500 stands for zero in the data rows.
Each pair is two rows. How far apart are they, by a hidden measure? 0 means very close, and 20 very far. Two or three weighted sums of its numbers give each row a place; it is the straight-line distance between the places.
ndarray[628 384 594 570 594 825 668 356 460 534 348 374 416 445 484 411]
ndarray[691 322 549 391 531 576 470 271 453 538 408 404 591 562 589 735] >> 9
ndarray[423 400 321 440 396 503 406 491 406 556 413 643 614 646 697 560]
ndarray[450 584 570 706 619 565 606 619 496 463 473 416 321 356 385 375] >> 4
ndarray[606 467 535 431 504 660 578 405 637 659 330 518 376 403 525 315]
ndarray[351 612 352 534 426 433 453 654 469 456 465 607 482 573 578 448] >> 12
ndarray[535 383 484 378 533 615 632 480 623 663 572 443 447 388 394 398]
ndarray[432 502 406 537 431 477 329 476 383 436 385 499 491 620 762 767] >> 6
ndarray[519 648 601 478 478 378 416 617 546 439 638 483 461 422 347 522]
ndarray[380 440 364 518 504 447 547 619 558 546 629 567 545 450 383 485] >> 9
ndarray[511 356 472 367 467 394 424 468 579 569 709 590 648 491 413 559]
ndarray[757 560 641 572 497 473 561 290 456 590 394 556 444 470 443 457] >> 5
ndarray[597 615 686 609 518 445 494 525 540 531 591 462 398 328 326 393]
ndarray[394 666 439 563 434 364 391 672 487 361 495 547 556 513 530 535] >> 5
ndarray[468 456 421 623 524 660 375 393 356 479 265 441 534 657 731 575]
ndarray[443 565 544 569 574 513 628 650 564 498 501 418 308 380 427 349] >> 2
ndarray[469 703 452 746 415 464 450 618 420 491 436 581 291 432 564 409]
ndarray[721 456 701 566 586 637 456 269 415 500 434 536 495 497 422 468] >> 10
ndarray[592 313 576 299 498 464 344 341 509 454 543 490 654 652 532 797]
ndarray[566 692 637 747 574 585 608 568 395 403 369 372 262 422 483 335] >> 11
ndarray[474 518 560 427 503 405 458 545 582 545 699 494 563 423 324 498]
ndarray[707 717 667 670 498 360 196 447 399 377 360 480 571 617 492 469] >> 14
ndarray[498 446 534 376 449 299 336 491 492 439 689 588 687 583 454 684]
ndarray[338 476 392 404 484 472 620 651 581 558 536 536 473 488 463 441] >> 5
ndarray[559 351 591 401 568 546 562 382 541 560 654 517 626 439 324 515]
ndarray[383 447 338 528 449 526 626 672 577 577 492 479 408 456 502 434] >> 6
ndarray[603 492 673 644 642 627 650 412 510 489 508 416 417 358 316 403]
ndarray[411 625 593 485 513 356 506 650 561 433 558 531 450 442 399 468] >> 5
ndarray[427 348 322 548 523 722 633 443 450 592 273 481 488 543 674 495]
ndarray[541 675 611 606 534 346 481 605 539 423 574 447 449 404 406 349] >> 8
ndarray[627 337 571 587 579 746 572 310 507 614 345 401 493 431 519 434]
ndarray[706 384 667 555 557 717 667 338 524 568 344 333 440 408 467 442] >> 3
ndarray[483 582 404 529 478 562 604 646 606 549 536 392 343 375 405 423]
ndarray[661 474 595 608 523 691 600 248 454 520 344 475 523 526 531 396] >> 5
ndarray[456 490 453 359 454 370 352 497 618 585 680 573 637 491 428 511]
ndarray[416 617 466 697 520 611 674 626 473 499 322 363 277 401 579 395] >> 11
ndarray[590 473 640 486 583 521 589 521 598 513 578 432 442 362 274 470]
ndarray[410 618 458 535 503 428 528 696 546 427 553 460 441 411 435 489] >> 6
ndarray[587 285 578 359 458 489 424 320 470 556 557 607 727 615 496 577]
ndarray[471 584 529 607 584 618 683 635 525 462 448 374 283 322 441 401] >> 2
ndarray[398 515 464 451 497 428 566 660 561 523 587 495 552 471 390 388]
ndarray[470 523 359 661 428 590 319 460 365 479 295 590 553 619 737 482] >> 8
ndarray[474 306 464 451 534 673 580 458 572 680 512 562 457 466 388 424]
ndarray[427 452 326 457 401 492 363 420 390 542 453 647 655 622 698 627] >> 12
ndarray[381 525 367 393 426 365 515 527 513 579 551 647 562 660 459 516]
ndarray[510 460 669 610 619 615 665 505 553 496 535 395 428 363 298 393] >> 6
ndarray[406 500 343 537 434 496 362 565 385 425 306 526 576 664 712 672]
ndarray[400 633 459 568 472 455 503 725 508 436 492 435 465 425 465 478] >> 4
ndarray[414 492 370 437 461 425 278 481 359 486 447 570 578 681 689 745]
ndarray[537 335 419 396 462 641 460 327 418 578 339 511 668 612 671 648] >> 4
ndarray[494 323 359 441 415 563 401 428 477 624 372 546 545 593 725 585]
ndarray[520 365 389 466 479 601 488 369 361 514 308 467 582 632 709 774] >> 10
ndarray[442 568 468 663 465 613 449 448 380 476 196 483 399 670 703 549]
ndarray[427 661 516 609 536 475 543 677 530 440 521 397 387 388 419 423] >> 12
ndarray[491 459 648 724 672 559 540 323 435 403 537 564 319 520 450 529]
ndarray[579 384 447 280 586 487 487 303 527 534 612 508 592 597 510 591] >> 19
ndarray[690 515 701 368 609 509 504 461 458 429 659 425 460 482 336 435]
ndarray[418 553 479 397 491 370 470 635 586 498 618 562 528 445 392 509] >> 11
ndarray[500 462 508 720 531 652 260 370 326 503 309 457 509 574 734 541]
ndarray[521 346 414 274 490 511 550 440 638 555 651 626 501 486 435 566] >> 17
ndarray[647 612 537 598 444 589 292 377 316 491 235 487 538 606 699 505]
ndarray[726 514 809 641 579 593 508 347 487 488 451 333 468 380 378 464] >> 6
ndarray[376 609 369 443 429 335 314 594 490 482 568 595 527 588 581 574]
ndarray[429 549 415 361 387 388 309 505 531 553 521 630 583 652 618 432] >> 8
ndarray[601 315 591 421 505 551 463 344 594 673 550 528 565 470 438 426]
ndarray[552 383 465 381 461 460 456 304 502 599 550 634 711 577 548 486] >> 10
ndarray[423 602 545 645 544 508 605 682 559 452 448 371 374 375 416 421]
ndarray[431 599 440 483 425 370 397 627 594 492 602 586 485 514 438 433] >> 12
ndarray[497 546 539 434 465 340 390 552 521 449 717 594 624 469 374 523]
ndarray[359 452 292 475 492 492 690 631 527 542 558 527 438 505 521 417] >> 7
ndarray[402 621 394 452 449 343 499 659 561 468 577 390 513 533 513 519]
ndarray[392 735 562 622 527 445 450 650 425 328 490 499 486 479 467 438] >> 12
ndarray[483 393 644 407 525 458 508 490 633 526 686 534 448 471 347 484]
ndarray[528 228 483 407 493 684 555 331 496 636 433 533 590 557 566 520] >> 11
ndarray[574 420 620 449 576 526 559 474 607 538 634 477 483 360 297 479]
ndarray[457 416 330 335 396 512 418 437 456 574 475 658 643 661 648 515] >> 2
ndarray[496 715 627 665 576 523 538 645 471 362 370 399 332 368 455 450]
ndarray[396 461 382 363 408 434 556 630 564 511 612 593 513 552 464 498] >> 8
ndarray[443 502 438 344 485 422 325 421 545 470 474 599 416 654 704 634]
ndarray[615 249 531 403 505 658 656 319 528 617 394 549 553 530 509 484] >> 17
ndarray[346 644 396 501 398 344 341 618 443 472 555 547 596 556 553 627]
ndarray[409 624 451 521 446 309 418 641 509 418 615 545 594 475 476 525] >> 6
ndarray[520 567 631 466 542 423 442 571 572 475 661 466 459 378 307 541]
ndarray[441 526 479 378 442 349 411 588 494 474 674 625 640 547 418 500] >> 5
ndarray[590 292 564 450 579 640 727 425 605 585 532 433 463 378 382 442]
ndarray[419 502 439 429 455 468 618 645 644 548 571 461 493 389 441 414] >> 5
ndarray[615 291 441 388 482 521 454 291 486 524 503 585 659 616 557 681]
ndarray[366 559 356 471 441 383 413 674 482 407 479 554 582 566 585 574] >> 6
ndarray[481 366 358 344 425 468 403 393 475 520 602 609 730 636 607 582]
ndarray[604 514 587 681 584 654 551 348 443 582 335 508 316 433 586 291] >> 14
ndarray[589 445 567 383 526 560 641 496 639 577 611 413 427 390 334 421]
ndarray[641 649 573 580 552 554 532 568 533 537 342 306 199 456 521 307] >> 10
ndarray[386 503 303 453 383 461 435 617 529 569 553 607 528 538 570 423]
ndarray[444 404 372 518 371 497 316 463 382 605 535 657 563 633 654 509] >> 6
ndarray[622 661 624 619 562 540 503 528 495 437 585 429 345 420 365 270]
ndarray[589 391 547 662 523 747 621 359 449 558 211 386 395 519 629 463] >> 12
ndarray[367 405 297 422 450 424 473 467 459 501 532 660 638 660 618 617]
ndarray[630 396 594 583 614 718 812 397 524 524 311 374 375 418 464 379] >> 3
ndarray[524 664 681 789 614 581 541 570 435 395 355 330 288 354 474 433]
ndarray[540 412 467 460 449 505 375 326 402 501 338 531 648 695 680 715] >> 6
ndarray[510 314 582 348 485 439 431 352 510 528 673 555 648 594 456 679]
ndarray[392 641 470 522 426 371 318 604 399 335 496 471 600 647 588 687] >> 3
ndarray[555 510 503 333 460 565 454 336 381 480 331 445 531 665 696 772]
ndarray[641 622 753 743 588 564 607 428 470 474 462 279 363 329 410 401] >> 10
ndarray[441 650 532 462 465 298 346 564 460 395 654 603 654 494 449 562]
ndarray[442 405 329 438 429 601 638 468 547 643 387 533 426 541 674 403] >> 9
ndarray[414 595 463 447 481 330 197 570 496 368 627 529 653 562 574 594]
ndarray[365 497 406 396 416 364 319 542 483 498 629 637 641 607 571 553] >> 6
ndarray[486 595 539 401 471 371 437 561 543 523 693 569 540 416 359 502]
ndarray[455 433 359 518 432 558 344 387 413 557 436 707 575 614 690 474] >> 7
ndarray[460 368 456 516 502 580 616 497 595 590 530 637 529 517 362 286]
ndarray[581 619 418 624 480 545 503 532 477 606 274 411 256 453 676 377] >> 8
ndarray[443 479 572 588 615 493 730 609 588 484 450 464 378 415 360 367]
ndarray[527 726 465 729 491 620 659 532 394 481 267 430 348 466 579 291] >> 5
ndarray[561 662 676 613 559 534 657 575 527 474 449 362 274 346 401 350]
ndarray[594 326 507 423 483 552 411 287 433 532 378 503 688 640 648 655] >> 7
ndarray[592 319 545 559 633 650 663 459 554 592 499 424 410 419 367 346]
ndarray[401 600 421 545 515 387 361 657 476 373 627 547 538 505 444 546] >> 2
ndarray[433 633 480 579 467 400 509 699 526 416 559 438 452 414 440 515]
ndarray[697 490 797 601 599 609 571 382 467 489 497 373 444 348 347 456] >> 6
ndarray[539 655 659 587 571 379 468 591 510 364 594 402 421 375 359 579]
ndarray[503 592 468 435 496 510 448 515 528 557 691 605 508 418 392 292] >> 6
ndarray[421 702 562 656 503 411 488 683 492 383 473 419 415 434 453 484]
ndarray[348 394 380 707 659 707 686 524 480 497 443 427 418 471 501 362] >> 5
ndarray[419 547 436 669 586 595 656 612 509 573 499 339 333 371 430 375]
ndarray[380 536 423 497 468 452 532 691 582 494 568 485 488 425 432 472] >> 6
ndarray[636 444 568 349 474 360 373 350 542 489 674 507 695 564 451 603]
ndarray[448 621 532 494 493 352 419 614 516 441 665 507 570 439 357 550] >> 11
ndarray[520 391 552 404 575 568 653 519 592 564 634 434 463 409 325 420]
ndarray[609 452 642 579 536 539 598 319 533 611 472 550 577 448 420 259] >> 9
ndarray[448 681 542 486 543 441 488 606 477 427 643 486 380 488 350 500]
ndarray[556 637 560 753 591 615 652 583 424 456 345 354 234 413 469 353] >> 4
ndarray[622 415 673 366 522 347 359 362 543 446 646 451 648 511 445 755]
ndarray[321 469 424 604 501 633 698 635 581 534 409 473 371 431 489 387] >> 16
ndarray[447 538 449 431 441 323 414 605 575 481 656 567 588 511 411 531]
ndarray[545 532 685 513 599 582 575 551 597 449 539 445 397 310 326 395] >> 8
ndarray[435 594 526 633 556 573 709 658 524 447 449 356 357 402 410 369]
ndarray[437 436 442 372 422 338 441 558 604 507 672 549 684 523 469 522] >> 6
ndarray[602 687 642 605 504 345 423 576 449 446 623 483 436 389 373 447]
ndarray[616 315 548 359 474 498 448 352 516 580 564 614 753 563 402 507] >> 3
ndarray[351 484 366 340 460 531 700 640 560 531 512 459 368 430 570 601]
ndarray[442 528 450 703 523 673 651 542 477 545 279 418 265 434 644 354] >> 10
ndarray[406 418 273 499 475 578 573 538 531 543 317 507 418 610 700 471]
ndarray[488 331 379 448 512 650 577 331 549 585 324 503 530 609 651 535] >> 2
ndarray[661 532 770 492 560 456 438 437 499 484 617 491 527 393 295 471]
ndarray[486 373 454 322 469 381 489 463 599 562 670 605 604 564 429 540] >> 10
ndarray[349 403 382 504 521 648 744 617 539 554 317 502 388 468 570 423]
ndarray[467 511 458 359 395 276 401 520 472 529 684 515 631 534 537 700] >> 12
ndarray[525 499 625 481 526 392 500 503 556 496 699 567 567 398 333 415]
ndarray[391 419 417 461 480 731 682 521 568 614 279 465 385 517 597 393] >> 12
ndarray[646 436 691 464 593 470 498 370 491 485 647 605 488 426 350 474]
ndarray[532 734 623 594 501 414 442 643 505 411 520 443 403 394 396 420] >> 7
ndarray[431 493 431 720 472 651 400 464 404 458 256 371 426 621 741 605]
ndarray[548 665 612 629 598 408 444 614 500 401 545 453 426 356 359 445] >> 15
ndarray[396 496 308 478 387 482 345 477 435 493 447 639 599 633 710 602]
ndarray[349 666 310 595 438 438 415 610 444 445 438 481 447 582 653 574] >> 5
ndarray[454 362 305 402 422 535 445 399 465 565 496 668 682 648 620 524]
ndarray[408 646 408 502 413 353 368 606 396 389 545 519 565 631 607 570] >> 5
ndarray[611 502 670 572 632 670 770 443 544 448 422 385 363 367 369 369]
ndarray[520 590 618 822 544 471 628 421 527 540 459 460 334 517 406 262] >> 17
ndarray[393 539 362 438 399 476 513 627 586 594 556 526 435 434 563 411]
ndarray[372 621 393 417 427 354 355 591 480 434 581 591 562 632 543 564] >> 5
ndarray[546 304 454 416 459 597 442 308 455 573 361 532 653 614 655 676]
ndarray[579 326 524 381 477 550 533 351 551 599 608 617 697 460 423 434] >> 3
ndarray[398 538 501 436 487 373 577 641 547 445 655 496 549 425 400 551]
ndarray[472 301 502 500 533 709 749 435 597 628 481 466 452 400 458 373] >> 8
ndarray[468 568 520 571 590 548 709 593 593 408 558 396 360 392 374 384]
ndarray[458 563 319 658 442 689 553 411 455 516 320 456 428 593 703 405] >> 7
ndarray[432 717 559 642 494 440 451 689 461 353 408 390 380 447 519 566]
ndarray[696 497 703 672 629 680 603 328 472 476 351 338 436 408 445 417] >> 4
ndarray[405 583 428 515 419 343 344 634 447 365 505 552 632 631 582 548]
ndarray[463 506 509 370 471 445 462 560 566 559 702 584 558 397 374 454] >> 8
ndarray[408 498 408 554 455 510 572 589 611 625 549 540 369 456 438 341]
ndarray[401 450 290 552 481 621 646 569 447 588 346 497 381 579 648 379] >> 9
ndarray[566 478 534 341 451 359 367 410 532 557 708 604 569 558 422 566]
ndarray[418 606 293 493 407 343 330 595 465 458 500 578 557 567 631 649] >> 7
ndarray[432 561 465 391 469 294 390 609 473 409 618 594 662 497 460 679]
ndarray[446 474 449 382 434 343 288 517 425 463 627 674 721 631 527 574] >> 7
ndarray[396 512 467 678 598 586 667 626 554 502 434 435 304 420 431 352]
ndarray[510 290 411 442 510 522 590 372 543 645 613 597 616 475 482 441] >> 12
ndarray[444 605 510 475 445 339 458 649 495 409 636 549 579 466 412 537]
ndarray[480 515 600 609 564 556 545 632 604 485 534 364 347 384 391 325] >> 13
ndarray[357 628 395 515 458 373 399 669 438 385 449 499 549 567 575 669]
ndarray[462 541 547 466 548 418 476 622 565 449 661 482 511 355 349 547] >> 5
ndarray[480 554 570 732 642 626 662 590 486 441 405 326 295 352 477 353]
ndarray[473 594 455 374 471 294 439 605 559 475 657 519 528 471 434 602] >> 8
ndarray[530 276 554 435 534 754 740 318 489 593 438 447 549 479 504 504]
ndarray[532 572 427 641 483 484 401 468 395 410 292 420 433 609 781 567] >> 13
ndarray[691 350 621 515 587 677 688 311 502 579 384 449 509 396 435 465]
ndarray[375 591 501 562 449 430 520 700 556 482 509 453 385 483 428 510] >> 15
ndarray[421 674 431 693 453 431 438 621 401 380 353 502 357 554 652 569]
ndarray[553 328 456 420 457 586 388 315 412 529 372 564 646 632 664 723] >> 8
ndarray[416 400 329 427 395 416 362 495 475 508 600 663 674 635 595 566]
ndarray[466 307 562 328 623 544 500 318 517 532 581 520 589 618 473 582] >> 4
ndarray[574 548 652 507 619 503 571 558 552 458 572 422 446 338 297 431]
ndarray[527 531 572 432 490 357 443 595 567 461 683 472 509 433 336 605] >> 3
ndarray[514 389 558 395 499 430 570 545 656 522 654 516 522 421 344 496]
ndarray[512 757 607 716 533 411 387 629 377 345 441 410 350 451 490 571] >> 7
ndarray[471 422 382 537 411 587 376 409 404 557 331 578 545 632 746 549]
ndarray[356 591 341 586 408 426 366 631 446 446 419 507 476 576 666 641] >> 5
ndarray[476 628 602 422 485 302 350 593 457 361 590 418 480 560 467 799]
ndarray[425 686 498 544 459 337 368 630 431 340 496 442 450 541 570 743] >> 3
ndarray[587 306 585 443 572 640 660 385 621 648 438 426 522 405 410 418]
ndarray[364 542 451 501 430 312 312 543 408 416 520 585 715 616 624 650] >> 10
ndarray[428 678 430 723 465 455 407 564 384 428 403 548 491 601 634 291]
ndarray[533 455 598 425 467 554 628 490 634 597 605 504 504 369 351 340] >> 4
ndarray[711 373 612 484 573 709 569 297 471 592 344 410 468 476 524 447]
ndarray[458 559 526 463 513 341 408 605 583 451 667 540 532 424 378 531] >> 4
ndarray[574 316 446 497 461 675 504 324 395 576 288 512 589 632 644 623]
ndarray[630 378 707 340 543 480 488 305 495 534 575 466 666 535 385 638] >> 4
ndarray[448 662 410 697 492 636 561 637 438 452 230 417 355 445 602 438]
ndarray[561 383 492 327 489 487 396 282 460 539 562 540 696 619 568 667] >> 9
ndarray[550 760 626 708 550 487 503 618 439 387 409 392 324 391 428 438]
ndarray[604 428 421 381 453 501 471 294 479 590 618 574 530 606 552 532] >> 11
ndarray[652 332 671 480 585 644 623 316 534 512 519 471 562 429 359 508]
ndarray[484 452 425 575 566 544 691 531 612 564 498 591 427 368 425 254] >> 3
ndarray[398 511 407 456 394 412 328 505 378 453 459 653 686 671 667 586]
ndarray[376 557 412 540 492 455 546 669 554 488 609 475 364 424 447 515] >> 4
ndarray[436 601 409 498 455 428 376 534 396 363 384 444 481 620 718 790]
ndarray[360 354 295 450 442 640 511 510 495 604 387 505 530 614 675 504] >> 6
ndarray[673 514 740 540 642 562 506 320 493 451 417 501 576 493 345 405]
ndarray[409 600 486 514 461 418 520 682 558 513 573 469 459 400 443 419] >> 10
ndarray[703 578 686 576 627 638 681 437 501 425 390 394 357 372 365 393]
ndarray[418 485 344 518 454 501 302 414 399 548 338 619 597 617 722 666] >> 10
ndarray[600 638 601 737 495 570 430 438 293 366 279 301 409 565 687 631]
ndarray[447 591 434 422 452 336 395 645 545 441 650 516 571 477 450 557] >> 9
ndarray[516 415 439 507 452 591 412 388 376 474 301 449 531 634 757 741]
ndarray[611 553 606 707 640 736 693 427 391 446 335 329 355 437 494 324] >> 3
ndarray[556 406 472 723 571 792 618 372 379 533 261 397 457 514 599 412]
ndarray[710 393 645 549 564 693 548 273 475 583 368 405 510 446 485 478] >> 7
ndarray[563 686 633 583 512 412 459 599 516 475 580 453 422 347 344 427]
ndarray[700 495 780 578 634 451 502 386 479 413 548 367 322 447 391 634] >> 8
ndarray[496 727 544 714 573 563 529 614 434 375 339 337 274 443 549 427]
ndarray[469 583 632 511 506 490 536 634 542 467 614 494 346 381 360 424] >> 5
ndarray[428 451 364 331 399 324 460 515 498 524 522 637 621 638 600 646]
ndarray[604 331 461 403 484 636 492 283 508 639 491 582 616 505 530 499] >> 6
ndarray[494 451 531 471 563 525 554 457 578 549 626 589 660 372 355 301]
ndarray[412 526 374 353 410 339 296 564 496 469 540 610 604 607 613 678] >> 8
ndarray[424 475 328 351 419 386 350 478 437 522 536 643 671 622 645 646]
ndarray[472 542 306 386 452 416 691 662 575 439 565 416 476 476 525 524] >> 14
ndarray[444 544 433 434 481 392 357 589 555 545 662 616 557 476 385 459]
ndarray[485 555 430 464 403 334 348 529 418 377 456 527 554 584 641 899] >> 10
ndarray[612 537 701 578 633 615 680 482 534 457 450 384 425 342 309 390]
ndarray[372 598 382 464 424 304 458 595 439 451 541 558 628 643 543 575] >> 9
ndarray[644 374 575 484 489 557 435 239 424 546 390 466 633 582 602 690]
ndarray[642 505 645 590 623 662 708 367 536 532 429 383 353 366 380 419] >> 5
ndarray[383 628 426 563 328 444 387 576 423 437 402 574 570 612 680 516]
ndarray[629 440 715 373 571 424 578 375 556 494 645 445 586 439 351 528] >> 14
ndarray[660 627 741 619 574 517 546 520 498 429 509 388 345 361 317 440]
ndarray[610 275 472 475 414 622 493 323 488 629 380 486 536 529 661 634] >> 6
ndarray[394 601 430 606 469 355 424 670 557 460 551 530 522 455 472 429]
ndarray[422 466 384 308 363 439 557 612 616 550 578 539 494 500 547 522] >> 4
ndarray[388 671 389 581 419 395 328 657 443 445 455 464 475 560 627 554]
ndarray[459 468 418 348 377 335 309 523 489 476 539 570 618 666 625 696] >> 6
ndarray[384 480 296 376 428 401 425 534 565 567 552 680 572 544 581 514]
ndarray[686 587 741 517 592 536 462 438 554 499 535 363 461 343 310 453] >> 3
ndarray[468 601 473 618 587 552 603 672 507 424 510 376 349 378 401 436]
ndarray[613 715 400 709 387 474 463 474 309 456 474 607 641 539 528 290] >> 8
ndarray[509 398 500 229 441 499 589 380 669 531 537 538 396 502 612 657]
ndarray[374 617 365 519 401 377 413 670 513 471 541 511 521 509 561 523] >> 13
ndarray[489 463 489 474 492 451 313 338 326 483 421 567 711 692 655 686]
ndarray[410 721 390 646 463 467 454 662 453 407 376 450 422 515 603 448] >> 9
ndarray[477 536 375 395 404 449 331 441 408 491 373 545 597 687 714 710]
ndarray[664 310 563 425 518 625 451 261 419 566 400 517 663 570 556 597] >> 7
ndarray[480 553 463 364 394 306 360 565 482 519 632 633 587 602 480 519]
ndarray[529 598 674 722 660 641 646 528 458 415 350 386 308 378 419 353] >> 7
ndarray[507 351 471 315 475 457 595 484 653 595 670 509 506 458 421 528]
ndarray[504 457 485 400 496 443 517 541 614 571 686 544 442 446 351 480] >> 6
ndarray[465 577 570 360 457 316 344 548 401 349 590 454 565 596 579 818]
ndarray[516 518 619 385 511 398 373 534 561 460 673 625 594 464 337 452] >> 14
ndarray[688 453 727 546 577 573 620 382 570 550 502 351 444 352 340 468]
ndarray[561 423 607 433 549 452 447 422 535 494 691 562 676 465 307 502] >> 3
ndarray[616 345 614 559 578 579 646 266 362 566 399 392 526 611 554 539]
ndarray[432 472 334 321 440 420 525 465 497 578 610 729 580 535 552 486] >> 11
ndarray[467 523 391 432 427 449 354 445 405 422 394 546 639 765 678 627]
ndarray[336 493 366 382 594 401 575 579 566 415 613 466 448 560 496 654] >> 7
ndarray[357 417 404 475 515 497 710 638 574 488 573 473 468 519 473 369]
ndarray[355 586 407 512 396 378 393 671 489 425 493 549 537 523 598 592] >> 10
ndarray[666 657 706 529 528 443 408 488 499 516 599 497 407 357 347 380]
ndarray[456 427 396 362 405 475 505 529 645 616 612 575 574 527 423 426] >> 11
ndarray[490 601 518 475 478 314 372 602 524 407 652 534 629 497 374 548]
ndarray[538 549 435 436 411 352 315 386 412 497 548 495 653 727 622 614] >> 7
ndarray[360 579 415 472 436 379 441 681 532 460 563 546 560 493 486 516]
ndarray[488 363 375 374 418 483 414 449 592 698 548 622 611 518 514 461] >> 7
ndarray[403 501 311 415 408 357 345 535 475 478 530 641 671 597 634 627]
ndarray[597 796 678 722 518 540 413 568 398 392 313 341 351 474 487 400] >> 13
ndarray[457 452 432 386 431 414 442 520 613 622 689 569 546 450 444 478]
ndarray[486 328 542 450 543 562 612 389 590 611 598 573 577 472 403 343] >> 4
ndarray[386 467 355 352 383 380 446 568 580 548 565 605 666 570 537 526]
ndarray[747 497 682 491 586 617 594 350 527 574 408 368 447 401 436 334] >> 8
ndarray[390 588 367 482 412 381 422 641 472 417 450 504 441 608 628 686]
ndarray[432 592 474 464 493 366 558 646 580 424 631 491 457 427 432 502] >> 5
ndarray[549 756 477 592 513 407 666 563 550 457 465 506 311 418 406 400]
ndarray[649 448 732 516 616 622 665 372 522 513 504 396 455 386 329 441] >> 8
ndarray[619 304 645 482 568 724 703 360 548 577 452 406 491 414 406 431]
ndarray[610 522 581 683 563 700 678 494 540 498 222 304 279 458 527 334] >> 12
ndarray[505 537 557 382 473 357 419 550 595 471 718 455 557 434 368 638]
ndarray[571 755 572 664 571 525 609 582 461 418 350 390 247 368 492 409] >> 4
ndarray[580 328 551 455 557 643 672 377 581 600 550 484 578 406 378 371]
ndarray[511 377 544 333 496 421 471 500 610 537 701 512 592 483 349 591] >> 6
ndarray[487 380 502 373 455 357 351 404 450 448 513 532 710 708 612 752]
ndarray[701 559 773 662 603 621 535 365 460 498 430 378 399 345 378 446] >> 10
ndarray[569 524 408 648 476 678 406 348 400 636 308 627 443 549 597 370]
ndarray[450 508 323 446 361 434 462 459 380 537 410 637 587 648 682 668] >> 17
ndarray[772 557 630 532 511 588 422 342 495 599 486 496 389 402 455 339]
ndarray[489 439 394 424 456 354 306 481 391 480 629 586 772 684 511 602] >> 18
ndarray[462 386 380 374 426 455 443 400 476 634 585 629 704 626 534 490]
ndarray[405 453 388 567 490 640 848 579 564 518 396 440 394 513 519 283] >> 11
ndarray[416 520 407 436 436 374 523 627 612 520 641 515 498 466 442 508]
ndarray[597 483 642 450 584 436 572 529 564 512 614 457 504 380 287 450] >> 9
ndarray[664 510 784 525 618 591 451 396 510 499 575 353 429 417 353 384]
ndarray[408 495 424 491 458 419 578 627 592 531 622 546 564 387 396 465] >> 15
ndarray[532 435 489 363 480 403 455 512 599 524 706 602 576 454 359 527]
ndarray[437 380 392 381 411 407 406 536 574 568 688 603 635 515 468 561] >> 6
ndarray[583 378 426 407 490 476 409 311 471 567 589 648 640 590 575 462]
ndarray[696 483 729 547 605 616 564 396 522 507 535 367 426 378 340 395] >> 5
ndarray[425 327 328 496 418 643 574 448 534 677 403 579 506 552 608 434]
ndarray[451 577 431 742 593 538 822 536 538 473 425 432 258 436 445 375] >> 12
ndarray[413 653 462 654 450 413 380 641 459 456 585 591 493 457 486 342]
ndarray[502 351 406 422 427 530 449 366 410 544 386 564 659 689 690 615] >> 5
ndarray[430 593 391 568 398 394 305 545 365 432 402 551 594 679 687 591]
ndarray[381 519 371 640 535 539 700 584 485 521 377 496 352 515 623 279] >> 5
ndarray[565 388 525 481 425 526 279 338 404 527 508 715 666 612 623 434]
ndarray[394 587 381 528 450 336 359 650 535 503 565 597 521 506 483 503] >> 5
ndarray[482 704 592 695 548 453 496 661 457 368 467 426 369 412 423 442]
ndarray[508 577 635 312 507 320 416 467 501 379 679 581 581 584 428 584] >> 9
ndarray[581 392 510 371 424 457 392 337 387 526 408 579 632 688 648 714]
ndarray[537 564 509 678 646 668 679 506 550 510 357 413 257 366 406 375] >> 7
ndarray[601 541 665 746 591 725 689 391 441 493 402 364 354 353 441 354]
ndarray[439 612 557 597 550 536 555 671 563 429 498 400 387 361 433 349] >> 9
ndarray[560 377 395 278 404 546 399 355 501 606 473 458 627 644 627 710]
ndarray[376 559 269 460 444 434 404 642 551 526 552 571 454 519 550 519] >> 4
ndarray[679 338 642 368 539 593 612 301 511 555 559 491 595 455 408 516]
ndarray[658 735 743 643 573 454 497 535 446 404 456 345 342 386 401 428] >> 6
ndarray[479 663 457 712 450 514 485 659 507 501 354 437 254 472 547 383]
ndarray[619 419 696 584 639 715 614 383 524 533 407 411 445 370 349 424] >> 10
ndarray[531 368 512 526 553 731 755 461 527 649 325 448 321 458 478 358]
ndarray[673 338 671 470 612 599 605 300 523 569 488 455 514 404 418 506] >> 10
ndarray[541 356 419 482 412 550 346 337 439 578 409 661 604 638 660 570]
ndarray[534 341 375 386 392 589 462 346 512 629 447 616 576 563 644 583] >> 4
ndarray[449 374 329 525 467 559 452 443 402 545 323 539 510 586 760 672]
ndarray[675 314 625 453 557 671 570 266 489 567 385 497 534 513 483 538] >> 8
ndarray[525 571 591 429 515 325 358 572 513 382 673 507 627 503 356 583]
ndarray[391 529 374 397 432 356 414 612 540 495 640 614 581 512 490 550] >> 3
